In the data rows, the value 128 means zero.
Here are some points:
[109  43 115  86 109 229 206  77]
[162 167 107 140 129 131 163 195]
[102 190 105 144  78 105 156 115]
[126 136 108 121 141 127 106 165]
[134 108 146 124 159 128  86  82]
[141 138 113 139 126  97 150 142]
[181  40 174   0   4 195  18 234]
[160 114 146 116 147 114  59 114]
[120 173 114 122 119  97 135 113]
[126  83 165  83 154 160  64  62]
[148  32 210 102 127 184   0  83]
[ 83 110 159  80 209 220  71 179]
[109  95 157 193 135 123 189 177]
[102  25 158 205 185 181 116 136]
[141 139 108 118 129 110 103 117]
[109 125 120 159 123 113 196 166]
[142 134 121 113 125 122  96 103]
[144 112 150 128 164 117  83  84]
[142 132 116 141 144  93 140 114]
[125 118 140 147 143 114 127 100]
[129 199  89 102 113 110 141 104]
[ 80 104 244 244 164 130 178 128]
[121 133 146  69 137 128 106 115]
[131 115 127 159 142  96 154 141]
[195 120  38 136 167 142 247 155]
[144 145 133 124 139  95 136 135]
Then 10 other points, each followed by its number:
[152  98 148  56 119 136  60 123] 0
[138 173 130 121 159 118 129 140] 1
[101 111 158  76 118 156 120 113] 2
[142 129 150 100 156 121  76  90] 3
[120 163  39 189   6 153 198  98] 4
[121 144 106 128 134  89 144 164] 5
[142  89 156 129 146 129  88 121] 6
[139 130 132  93 130 126  85 105] 7
[126  80 132 184 173 151 131  82] 8
[128  53 170  87 184 143  76  73] 9
Which three of these numbered points are nearest to each point below, ignoring the direction in which the first points spread most? Their numbers follow each, nearest first.
[134 173 133 124 184 133 123 171] > 1 5 7
[144 171 138 119 188 116 114 143] > 1 3 7
[184  32 199 136 108 146  36 148] > 6 5 8
[123 122 140 157 161 103 142 129] > 6 3 5
[137 108 160  94 164 134  75  83] > 3 7 9
[152  19 109 219 181 211 119  51] > 8 9 6
[134 139 183  81 164 137  47  70] > 3 7 1
[150 135 109  97 118 112  99 128] > 0 7 5
[117 255  15 205  15 202 255 156] > 4 2 7
[134 123 121 130 121 112 149 129] > 0 6 5
[120 136  30 144  86  93 123 218] > 5 0 7
[ 60  73 239  64 111 217  95  67] > 2 9 8
[ 74  75 215 122 126 198 148 126] > 2 8 6
[137 108 142  98 161 116  93  94] > 3 7 6
[132  11 162 166 132 173  60  61] > 8 6 9
[ 83 118   5 171 122  39 138 212] > 5 0 6
[133 115 135 142 157 104 131 126] > 6 3 7
[126 134  84 100  95 121 101 189] > 5 0 7
[170 141 158  82 187 153 103 185] > 1 5 0
[141 172 147 135 152  94 133 136] > 1 3 7
[134 106 144 106 115 140  58 101] > 7 3 6
Here are 10 other points, each followed by its number:
[131 105 129 116  82 159  97 146] 0
[ 84 144 170 111 160 182 143 196] 1
[151 134 161 116  98 115 156 167] 2
[111 115 170  90 144 152  90  88] 3
[148 137 141 114 101 125 144 169] 4
[103 156  86 175  75 117 179 134] 5
[162 154 113 130  94 155 101 172] 6
[142 113 125 117 115 126 123 126] 7
[ 98 185 104 121  83 129 169 140] 8
[127 155 106 131 109 104 150 132] 9
The same question for these:
[ 95 255  52 185  47 166 251 172] > 8 5 6
[189 255   0 164  72 169 255 146] > 6 8 0
[121 101 127 123  95 143 131 149] > 0 7 5
[ 81 137 174  93 145 182 127 193] > 1 4 8
[124  97 191  80 171 162  84  67] > 3 7 9
[122 128 160 102 150 130  85  86] > 3 7 9
[116 253  64 179  81 141 205 147] > 8 6 5
[145 111 108  36  86 138  58 149] > 9 7 8
[130 161 123 168 115 106 161 195] > 4 2 6
[ 80 142 113 133  95 163 115  65] > 5 3 8
[ 94  99 143  66  81 150 115 161] > 8 0 4
[135 107 115 116  73 176  95 161] > 0 5 6
[ 97  50 167  98  86 206   0  63] > 5 3 7
[133  92 155  37  95 162  91 152] > 4 9 2
[148 146 176  96 125 105 168 168] > 2 4 7
[124 127 119 147 144  91 173 130] > 7 9 3
[ 93 195  93 151  82 108 143 108] > 8 5 9
[109 141 105 115  89 112 169 203] > 4 0 2
[108 180  92 145  98 106 158 113] > 9 8 5
[ 93 151 165  94 145 181 117 183] > 1 4 8
[116 137  82 170  95 119 214 139] > 0 5 7
